In the data rows, zero lies at 4.5, halfway between 4 and 5.
Every row has a hidden score. How much higher is the second row's score than the first row's in each pair? 15 means about the same, 30 much higher and 0 much lower. The score is a weighted sum of the row's numbers plus the product of two more (or one squared), each taken from its middle value.
5;8;2;6;3;4;6;4;4;7;4;6;3;5;5;6;4;4;6;4;6
4;6;4;6;6;4;6;4;4;3;3;3;5;4;5;5;3;4;3;2;6 16
4;4;3;4;6;6;3;3;0;2;6;2;7;6;7;6;2;3;3;5;5
6;5;5;4;6;2;5;6;7;3;4;6;5;3;3;3;7;6;5;5;1 11
4;8;7;4;5;2;4;3;6;6;4;6;8;4;4;6;7;6;4;6;2
4;5;4;2;2;3;5;4;5;7;4;6;1;4;6;5;6;7;8;5;4 6
7;6;3;6;3;5;7;4;4;8;5;4;5;6;4;7;4;3;6;6;4
4;3;4;4;4;2;8;2;3;7;4;4;4;5;5;6;5;4;5;4;4 14
4;6;5;7;6;6;4;4;4;3;3;3;6;5;4;5;3;1;2;4;6
5;5;3;5;4;6;7;5;7;7;4;2;4;5;4;7;4;5;4;4;5 14
3;5;5;5;5;5;2;4;4;3;5;3;3;3;2;5;4;2;4;3;6
8;3;5;5;4;6;3;6;6;4;5;4;3;6;6;7;3;5;4;5;5 11
4;6;6;2;6;6;4;6;6;3;5;6;5;2;4;4;8;6;5;7;1
4;5;4;5;2;5;5;5;3;7;5;6;5;5;4;6;4;4;6;4;5 3
4;5;4;3;3;4;5;5;3;5;5;7;3;5;5;6;5;7;7;4;4
3;7;6;7;5;6;2;7;2;4;5;2;7;5;8;4;2;6;4;4;7 16
5;5;4;6;3;3;7;4;4;6;4;6;5;6;5;7;3;4;6;4;0
7;5;5;4;5;6;4;4;5;4;5;5;3;6;7;4;4;5;6;4;7 12
7;4;5;4;5;4;6;3;5;5;4;4;2;4;5;5;5;4;4;5;3
1;6;5;8;5;6;3;6;2;5;5;2;9;6;7;4;0;6;7;4;8 13
4;2;4;6;2;4;6;6;5;8;4;5;3;5;6;5;6;7;7;6;4
4;6;6;3;5;3;4;6;7;0;4;5;4;2;4;4;5;6;4;6;0 21
3;6;5;7;6;5;2;3;2;2;5;1;8;6;5;4;3;3;5;5;7
2;6;4;1;4;4;5;4;4;5;3;7;7;4;2;5;7;7;5;6;2 29
4;3;3;6;6;6;2;3;2;3;3;2;8;6;6;4;2;2;4;5;5
7;4;5;2;2;4;6;4;4;6;5;6;2;6;6;4;6;7;9;9;4 14
3;5;5;5;4;5;5;4;3;3;3;1;5;4;4;2;3;3;3;5;6
3;5;5;3;4;2;5;7;7;4;5;4;5;3;1;4;3;5;5;4;2 18
4;6;6;3;3;4;6;6;6;3;4;6;4;2;2;4;4;5;2;4;3
4;2;4;6;5;6;3;5;4;3;7;3;4;7;5;8;4;4;4;4;5 9
5;5;2;4;4;4;6;5;2;8;4;3;4;4;6;5;3;5;6;7;5
2;6;5;7;6;5;4;7;3;3;2;3;8;6;7;4;3;5;9;3;8 6
9;5;4;4;6;6;6;4;3;2;5;1;4;5;5;4;5;5;4;6;4
4;6;8;7;5;7;4;3;5;3;3;4;4;4;4;4;4;3;3;2;6 17
5;4;6;2;6;3;4;4;4;8;5;7;3;5;6;5;5;5;7;6;4
7;2;3;6;4;6;3;5;4;2;6;3;4;6;5;7;4;2;2;5;5 6
8;1;6;3;6;5;5;3;5;2;5;2;2;6;4;4;6;4;4;6;5
3;4;5;2;5;2;4;5;7;6;6;5;8;4;3;4;5;5;5;5;3 22
5;3;4;6;2;3;4;6;4;7;6;6;2;5;6;2;7;4;5;6;4
4;6;6;3;5;2;5;5;6;4;5;6;5;3;3;4;8;6;4;5;2 19
5;1;4;6;7;4;5;6;4;3;4;3;6;5;3;3;4;4;3;4;6
4;4;7;4;5;2;4;4;7;3;6;6;4;2;4;4;5;6;4;3;1 25
4;5;4;8;6;6;8;3;2;3;3;3;6;7;6;3;1;3;3;4;5
8;3;6;5;6;7;4;4;4;3;5;3;3;5;5;4;3;2;2;3;7 14
7;5;4;5;5;5;4;5;5;4;6;5;3;4;5;9;5;3;3;6;4
3;4;3;4;5;4;4;3;2;6;4;4;4;4;7;4;4;0;7;4;4 23
4;5;4;5;5;3;6;4;3;5;4;5;6;6;6;5;5;6;5;6;6
3;5;4;2;6;4;4;6;6;6;3;6;6;2;3;6;7;6;5;7;2 22
6;1;5;5;5;7;4;5;4;4;7;5;2;6;5;5;4;4;5;4;6
6;4;4;6;6;7;4;3;1;3;4;2;6;7;6;4;2;4;4;5;5 20
5;2;5;5;4;7;4;6;5;4;4;4;2;3;5;5;5;5;4;4;5
4;6;2;5;3;4;6;5;4;8;3;5;5;5;4;5;4;4;7;4;6 14
7;4;5;4;3;6;3;7;4;4;5;4;2;4;7;4;4;1;4;5;6
4;7;4;2;4;3;5;4;6;5;4;6;7;3;3;4;7;7;5;4;3 21
4;5;6;2;5;2;4;5;6;4;5;5;5;2;4;3;6;7;4;6;2
5;3;2;3;5;3;6;3;2;6;1;4;4;7;5;6;4;3;6;4;5 11
4;6;2;6;5;5;7;5;4;6;4;5;5;6;4;7;4;3;5;4;5
8;5;5;5;5;5;4;4;5;1;6;4;3;3;4;6;6;3;4;7;4 13
3;6;6;4;4;3;5;7;5;4;4;6;4;3;2;4;4;5;3;4;3
8;3;4;5;4;6;4;5;3;3;5;3;3;7;6;4;4;2;3;4;6 9
4;5;3;7;6;6;4;3;2;3;5;3;7;4;7;5;3;3;3;5;5
4;6;6;5;6;5;4;4;3;3;5;2;5;4;4;6;4;4;3;3;7 12
2;5;5;6;5;8;2;7;3;4;4;3;6;9;7;3;1;5;4;4;7
6;5;5;4;5;6;4;4;5;4;4;4;3;2;4;6;6;3;4;5;6 7
7;4;5;6;6;6;5;4;4;3;5;3;4;5;5;4;6;4;4;4;5
7;2;5;5;4;7;2;3;4;3;5;2;3;5;5;4;4;1;3;5;6 18
0;6;5;2;5;4;4;3;6;5;4;6;9;4;3;4;7;6;5;5;2
5;4;5;2;2;3;5;5;5;7;5;6;3;5;6;4;7;8;6;6;4 9
0;4;5;7;6;7;2;6;2;5;4;4;5;6;7;3;1;4;5;4;8
3;4;4;2;6;3;4;2;5;5;6;6;7;4;2;7;5;7;4;5;1 19
6;3;6;5;4;6;3;4;5;4;5;3;3;6;5;2;5;3;5;5;6
4;5;3;7;4;6;7;4;4;7;5;6;5;6;4;6;4;5;6;4;5 17
4;6;4;0;5;3;5;3;6;5;5;6;8;2;3;5;6;5;4;5;2
4;6;5;3;5;1;5;4;6;4;3;5;5;3;4;4;6;6;5;3;1 12
3;5;3;5;6;6;3;3;1;4;6;3;7;4;5;6;3;2;3;4;5
4;5;4;6;4;5;7;5;4;7;6;4;4;6;4;6;4;3;6;4;5 9
3;6;2;6;2;4;6;4;4;7;5;5;4;5;5;6;4;3;6;3;4
2;5;7;4;4;3;5;6;7;3;4;7;5;4;2;3;2;7;4;3;2 21
4;6;7;5;5;1;5;5;6;3;5;5;3;3;3;5;7;7;4;6;3
2;4;5;7;6;5;6;6;4;4;3;3;7;4;3;5;3;3;4;4;6 12
3;2;6;7;7;5;5;3;4;3;3;3;6;4;4;6;4;2;2;3;6
6;5;6;3;6;2;5;6;6;4;6;7;4;3;3;3;9;6;5;7;2 22
2;4;5;5;4;6;4;5;5;4;5;4;3;5;5;5;4;4;4;6;6
6;4;4;4;4;5;8;4;5;4;4;4;1;4;5;5;6;5;3;4;5 10
3;5;4;3;3;3;4;5;7;4;3;7;5;3;0;3;4;5;3;3;2
2;4;5;7;5;6;0;6;2;4;4;2;7;6;7;4;1;4;5;4;7 10
5;4;5;3;3;6;6;3;5;7;5;7;3;4;6;4;6;7;8;6;4
3;6;5;2;3;3;5;4;6;6;5;5;7;4;2;5;7;6;5;6;2 19
3;5;5;6;5;5;4;6;2;4;5;3;7;8;6;5;3;3;2;4;6
3;6;6;4;5;4;7;6;7;3;3;6;6;3;2;4;4;7;4;4;3 13
3;6;5;3;5;3;5;5;7;5;3;7;5;3;1;3;4;6;3;4;3
7;2;4;6;4;5;2;4;5;3;5;4;4;5;4;5;4;2;6;5;5 7
4;6;3;6;6;7;3;4;1;3;5;3;7;6;6;5;3;3;2;4;5
8;2;4;4;5;5;5;3;3;4;5;4;2;3;4;4;5;4;4;5;4 14
6;3;5;5;5;6;4;5;5;2;5;2;2;5;5;4;5;3;6;3;5
5;5;5;4;4;3;7;3;5;6;5;6;6;4;3;5;8;8;4;4;2 23
3;5;8;7;6;5;3;6;2;4;2;2;6;7;7;5;1;6;6;3;7
4;6;3;5;3;4;5;4;4;7;4;6;5;6;6;6;5;3;4;4;5 19
6;1;6;5;4;6;4;4;5;4;5;4;4;4;5;4;5;4;5;4;5
6;6;4;2;4;3;5;7;5;6;3;7;6;6;2;7;7;7;5;6;3 29
3;6;2;6;6;6;3;3;2;3;4;2;7;7;6;5;4;4;3;5;5
5;6;4;6;3;4;7;4;4;6;5;6;4;7;5;8;5;4;6;4;5 11
4;4;5;6;7;5;4;5;5;3;2;2;6;4;4;5;4;4;3;2;5
4;4;3;3;5;4;6;2;2;7;3;5;4;4;5;6;4;4;7;3;4 22
3;4;5;4;4;3;5;5;6;5;4;7;6;4;3;5;6;6;5;5;2
4;6;4;3;4;4;5;6;7;4;3;6;5;3;2;2;3;5;3;3;3 20
3;6;4;6;2;4;6;4;3;8;5;5;5;6;4;8;4;4;6;3;5
7;3;4;4;5;4;5;4;5;4;5;4;4;4;5;4;5;3;4;5;5 13
5;6;5;4;4;2;7;4;5;4;4;7;4;3;1;4;4;5;4;5;4
2;6;4;8;6;7;2;5;2;4;2;4;7;6;7;4;2;4;5;3;7 16
4;6;6;3;4;2;6;5;9;3;6;6;5;2;3;5;7;7;5;5;2
6;2;5;3;4;7;2;5;5;5;6;4;4;5;5;4;4;5;5;7;6 18
4;6;5;3;6;2;6;5;6;3;6;5;5;6;4;4;8;7;4;5;2
4;4;3;6;6;6;5;2;4;4;5;3;4;4;4;5;4;3;2;4;6 9
6;3;5;5;4;6;4;4;5;5;4;6;3;4;6;1;3;4;4;6;6
3;5;3;5;2;7;7;4;4;7;5;5;5;5;5;6;3;4;9;0;6 11
7;3;3;5;4;6;4;5;5;4;5;3;4;5;5;4;4;3;3;4;5
7;4;6;5;4;7;1;4;5;4;5;5;3;5;6;4;4;3;3;6;5 20
7;5;4;3;5;5;7;3;5;5;5;3;3;2;4;5;6;4;4;6;4
4;5;6;3;5;3;7;7;7;4;4;7;4;3;2;5;3;4;1;2;4 16
5;4;3;1;1;5;5;4;5;8;4;7;3;4;5;3;8;8;7;6;4
4;6;3;6;2;3;6;3;4;6;5;5;4;7;4;7;3;4;6;4;4 6
5;5;4;2;3;4;4;5;6;9;6;7;3;4;4;5;6;7;7;6;3
4;4;6;2;4;3;6;6;7;4;4;7;5;2;2;3;3;3;2;3;4 13
8;4;4;4;6;5;4;3;4;4;4;4;5;4;5;4;5;4;3;5;4
6;5;6;3;2;4;5;3;4;8;4;6;2;6;6;4;6;7;7;6;4 18
5;4;4;7;6;6;4;4;3;4;4;2;6;5;4;5;3;2;3;3;6
4;6;5;7;6;5;4;5;3;3;3;3;9;5;3;3;4;2;4;2;6 12
4;5;5;3;3;3;4;5;6;6;4;6;6;3;3;5;6;7;5;6;2
3;4;6;3;4;2;7;6;7;2;5;7;5;4;2;5;4;6;3;3;3 9
3;5;5;3;5;2;4;2;5;6;4;8;6;4;3;5;8;6;4;5;2
4;7;6;3;6;2;5;5;5;2;4;5;5;2;3;5;6;7;3;5;2 10
4;7;4;2;3;4;5;4;6;6;5;6;7;3;2;4;6;6;4;6;2
2;6;5;7;5;6;3;7;2;4;5;3;4;7;6;3;0;4;4;3;7 8
2;4;3;6;3;4;6;3;4;7;4;5;6;6;4;6;4;4;6;4;5
6;3;3;4;5;4;5;2;4;4;4;4;4;5;5;4;5;4;3;4;4 18
4;5;5;5;3;4;8;4;4;7;4;5;3;6;4;9;3;4;6;4;6
4;5;2;6;7;6;3;4;2;3;5;3;6;7;5;4;4;3;5;4;7 17
3;6;5;2;4;4;4;3;6;6;4;8;9;3;3;5;7;8;4;5;1
6;3;6;0;4;7;3;5;5;4;5;5;3;6;4;5;3;5;4;5;5 8
2;5;6;4;3;5;2;5;8;3;4;5;5;3;5;3;5;7;7;4;3
4;5;3;3;5;4;7;3;3;6;4;6;7;5;6;5;4;4;6;4;5 13
3;5;4;6;6;5;5;5;4;3;5;2;7;4;6;5;4;3;3;3;6
6;5;4;3;4;5;5;4;2;6;6;4;3;5;6;5;4;3;6;5;4 21
4;5;5;2;4;2;6;5;9;4;4;6;5;3;1;4;4;5;4;4;3
5;3;5;6;4;7;2;4;6;4;6;3;3;5;6;2;4;5;4;6;6 14
5;4;2;5;3;4;6;3;2;6;4;4;4;5;6;5;4;6;6;3;6
6;3;6;6;5;6;5;4;5;4;4;4;2;5;6;4;4;6;4;5;6 15
3;4;4;3;4;4;3;3;6;6;4;6;7;4;2;4;6;7;5;6;2
4;6;5;2;6;1;5;3;6;5;5;7;8;4;4;5;7;6;5;4;3 11
4;6;3;6;3;5;6;4;3;8;5;5;4;4;4;7;4;4;5;5;6
5;0;3;3;4;1;7;5;3;6;4;4;2;9;5;5;4;4;6;4;5 8
3;5;8;3;4;2;3;5;6;4;5;6;5;3;2;3;3;5;3;3;4
6;3;4;5;5;7;3;5;6;4;3;4;3;6;5;4;4;5;4;4;6 10
6;4;4;5;3;4;6;4;4;7;6;6;4;5;5;6;4;4;6;3;7
5;5;5;6;3;5;6;4;5;7;5;5;4;6;4;5;5;3;6;5;5 19
6;0;5;6;3;4;3;4;4;4;4;4;3;5;7;3;3;5;4;4;6
4;6;4;7;3;5;6;5;3;7;3;5;5;5;4;7;5;4;6;5;5 14
4;5;4;7;7;4;5;5;4;4;3;3;5;3;4;3;5;2;2;2;6
7;2;6;5;3;7;6;5;4;5;5;3;3;5;6;3;4;5;5;7;6 15
4;4;3;6;5;6;3;5;1;3;5;2;6;6;5;5;3;4;3;4;6
3;4;6;4;2;5;6;6;7;3;4;7;4;3;2;4;1;5;3;4;3 22
4;5;7;3;4;3;7;8;6;4;4;6;4;1;2;4;5;5;5;2;3
3;6;7;2;5;3;5;3;6;5;2;6;7;3;3;7;8;5;5;6;3 22
7;3;5;5;5;8;3;5;5;4;8;4;3;7;5;1;3;4;3;5;5
4;4;3;4;6;3;5;2;2;7;5;6;3;5;6;3;4;4;8;4;5 16
4;5;5;7;5;6;4;5;4;4;4;0;6;5;5;3;3;3;3;3;6
4;6;5;7;7;6;5;6;4;3;4;2;5;4;4;4;3;3;3;3;5 16
4;7;4;4;5;2;6;6;8;3;4;7;3;0;1;5;4;5;3;3;2
6;4;4;4;3;5;5;4;4;3;4;4;5;4;4;4;6;4;4;5;5 5
5;7;5;2;8;2;3;4;5;4;5;5;4;3;4;4;6;5;4;4;2
4;3;3;6;5;7;4;3;2;2;4;2;6;5;6;4;3;4;4;5;6 9
5;4;5;3;2;2;6;5;4;8;6;6;4;4;7;5;6;7;7;4;4
4;5;2;6;1;5;6;5;5;7;5;4;5;6;4;7;1;6;7;4;5 16
5;3;5;4;4;6;3;3;4;4;5;3;0;5;5;4;6;4;4;7;5
5;4;4;3;3;4;2;5;6;8;6;7;3;4;6;5;5;6;9;6;4 16
3;5;2;9;3;4;6;4;4;7;6;5;3;5;3;7;5;5;5;3;5
3;5;4;6;3;3;6;4;2;7;4;5;5;6;5;5;4;3;5;4;5 17
4;5;6;5;4;3;4;6;6;4;4;6;5;3;3;4;6;7;5;4;2
4;6;6;2;5;4;5;1;6;6;5;5;6;5;2;5;7;6;4;6;2 25
4;3;4;2;4;3;4;4;5;5;5;7;7;1;2;5;6;7;6;5;2
4;7;7;4;4;2;5;5;4;4;6;6;4;4;3;3;5;7;5;5;2 16
3;4;6;6;4;5;1;7;2;3;2;2;6;6;6;4;1;4;4;4;7
7;4;6;3;4;5;5;3;4;4;4;3;3;4;5;5;7;4;4;6;4 15
3;6;3;3;4;3;5;5;7;6;5;7;6;3;3;5;8;6;5;6;3
2;9;7;3;5;3;5;6;7;3;3;6;3;2;2;3;4;6;3;2;3 14
5;5;5;7;7;5;5;4;3;1;5;3;5;4;4;4;4;3;1;3;8
6;4;6;5;2;3;5;3;5;1;6;4;3;6;4;3;6;2;2;5;8 13
3;6;5;3;3;2;4;4;6;5;5;6;6;4;3;4;6;5;5;5;3
5;4;5;4;3;3;5;4;5;7;6;7;3;5;5;3;7;7;9;5;2 13
3;6;5;7;6;6;3;5;3;3;3;2;6;5;7;3;1;5;5;3;6
6;4;5;6;6;6;5;5;4;3;4;3;5;6;4;4;5;1;4;2;4 7
7;3;3;4;7;6;4;5;5;3;7;4;5;5;5;3;3;3;3;6;5
7;2;6;4;2;5;3;5;5;4;4;4;3;5;8;3;5;4;4;5;6 10
7;4;4;4;4;6;5;5;7;5;6;3;4;2;4;4;6;5;4;4;3
4;6;6;2;5;1;5;5;6;4;5;5;5;3;4;4;7;7;4;3;2 15
5;5;4;3;3;1;5;4;5;8;6;6;3;5;7;5;5;6;8;6;3
2;6;5;7;6;6;1;6;2;5;3;3;6;8;9;5;1;5;5;4;8 17
2;6;5;7;5;5;2;4;2;3;7;2;8;5;6;4;0;5;6;5;8
6;6;5;4;4;6;4;3;6;4;5;4;3;5;6;5;6;3;5;7;6 17
7;3;5;5;4;7;3;5;4;5;6;3;2;6;5;3;3;5;5;1;6
5;3;5;4;4;7;2;6;5;4;6;4;4;5;6;3;6;4;4;4;7 14
6;3;5;6;5;7;4;4;4;3;7;3;3;6;6;4;4;2;3;5;8
7;2;4;5;4;6;3;3;4;3;6;4;4;4;1;3;4;2;3;3;5 22
4;6;5;3;4;4;2;4;7;6;4;6;6;3;2;5;8;6;5;7;2
5;6;3;1;4;3;4;5;4;6;4;7;6;4;2;5;7;6;4;6;2 14
4;5;5;6;4;4;7;8;5;6;5;6;5;4;4;7;8;3;5;5;6
4;5;5;5;6;5;4;5;2;4;4;2;5;4;5;4;4;3;4;3;6 10
4;5;6;4;5;4;6;6;7;3;5;6;4;3;0;4;4;5;3;2;3
4;5;5;1;6;4;4;3;7;5;4;6;8;4;3;6;6;6;0;5;2 25
4;5;2;4;5;5;5;1;3;7;4;4;4;4;6;5;5;4;5;3;5
6;2;5;5;7;7;3;4;3;3;4;4;5;5;5;4;3;3;2;5;7 11
7;3;4;5;3;7;4;5;4;2;4;3;3;6;4;6;3;6;2;6;6
3;3;5;3;3;4;5;9;7;3;2;7;4;3;2;4;4;6;4;3;3 16
2;5;5;5;6;7;5;5;2;3;4;2;4;4;4;5;4;3;3;3;5
4;6;3;6;1;5;6;4;4;7;5;5;3;5;4;6;5;4;7;4;4 12
4;5;5;5;5;4;5;5;7;1;5;7;8;4;2;3;4;5;3;3;3
2;4;3;3;4;3;6;4;6;5;5;6;8;4;3;5;7;6;5;1;3 14
1;5;6;7;0;7;3;7;1;3;4;4;7;6;7;3;1;6;6;4;7
4;4;4;6;5;5;6;5;1;3;5;3;6;6;7;4;4;3;3;4;6 11
4;6;6;3;6;2;5;6;7;3;4;7;5;3;2;3;7;7;5;5;2
2;5;5;3;6;3;5;5;7;4;4;6;6;3;3;5;7;7;4;5;1 18
7;4;4;5;8;5;7;1;5;4;5;5;2;4;5;2;6;4;5;6;4
7;5;5;5;5;7;3;4;3;3;6;4;3;5;5;3;4;4;3;2;5 17
3;5;6;5;7;3;5;5;7;2;4;6;5;3;4;5;4;6;4;4;2
3;4;4;3;2;2;6;4;5;7;6;8;3;5;6;6;6;6;8;5;4 12
4;5;5;6;6;4;5;6;4;3;4;2;4;5;4;4;4;2;7;2;5
5;4;3;4;6;3;6;3;2;5;4;5;5;5;5;8;5;4;7;5;6 12
7;4;5;4;5;7;3;6;5;4;6;3;5;5;4;4;4;3;4;7;6
1;5;6;8;4;7;3;5;3;5;2;2;7;7;8;3;1;3;5;4;7 14
3;7;6;3;3;3;5;6;7;5;3;6;5;3;1;5;3;5;3;4;2
2;6;5;6;5;9;2;7;2;4;4;2;6;7;9;7;0;5;5;3;8 13
2;5;6;3;3;3;5;6;6;4;4;6;4;3;2;3;2;5;4;4;3
4;4;4;6;6;5;5;5;4;4;4;3;5;4;4;5;3;4;3;3;6 8
5;4;3;6;6;6;3;2;1;3;4;4;7;6;6;5;2;3;2;5;6
0;5;7;8;6;5;2;4;2;4;3;3;6;6;6;4;1;4;5;3;8 13
4;3;4;6;7;4;4;5;4;3;5;2;5;4;4;5;4;4;3;3;6
5;2;5;4;6;5;5;5;3;3;5;3;5;4;6;7;6;3;5;4;5 12
1;6;5;7;7;5;5;4;4;3;6;1;3;5;4;4;3;2;5;3;7
5;3;2;4;5;3;6;4;2;6;6;5;4;5;6;4;6;4;6;5;6 12
3;6;4;3;4;2;5;4;7;5;5;7;5;4;3;5;6;6;5;5;2
8;4;4;5;6;6;4;5;5;4;5;3;3;5;5;4;4;3;3;5;5 12
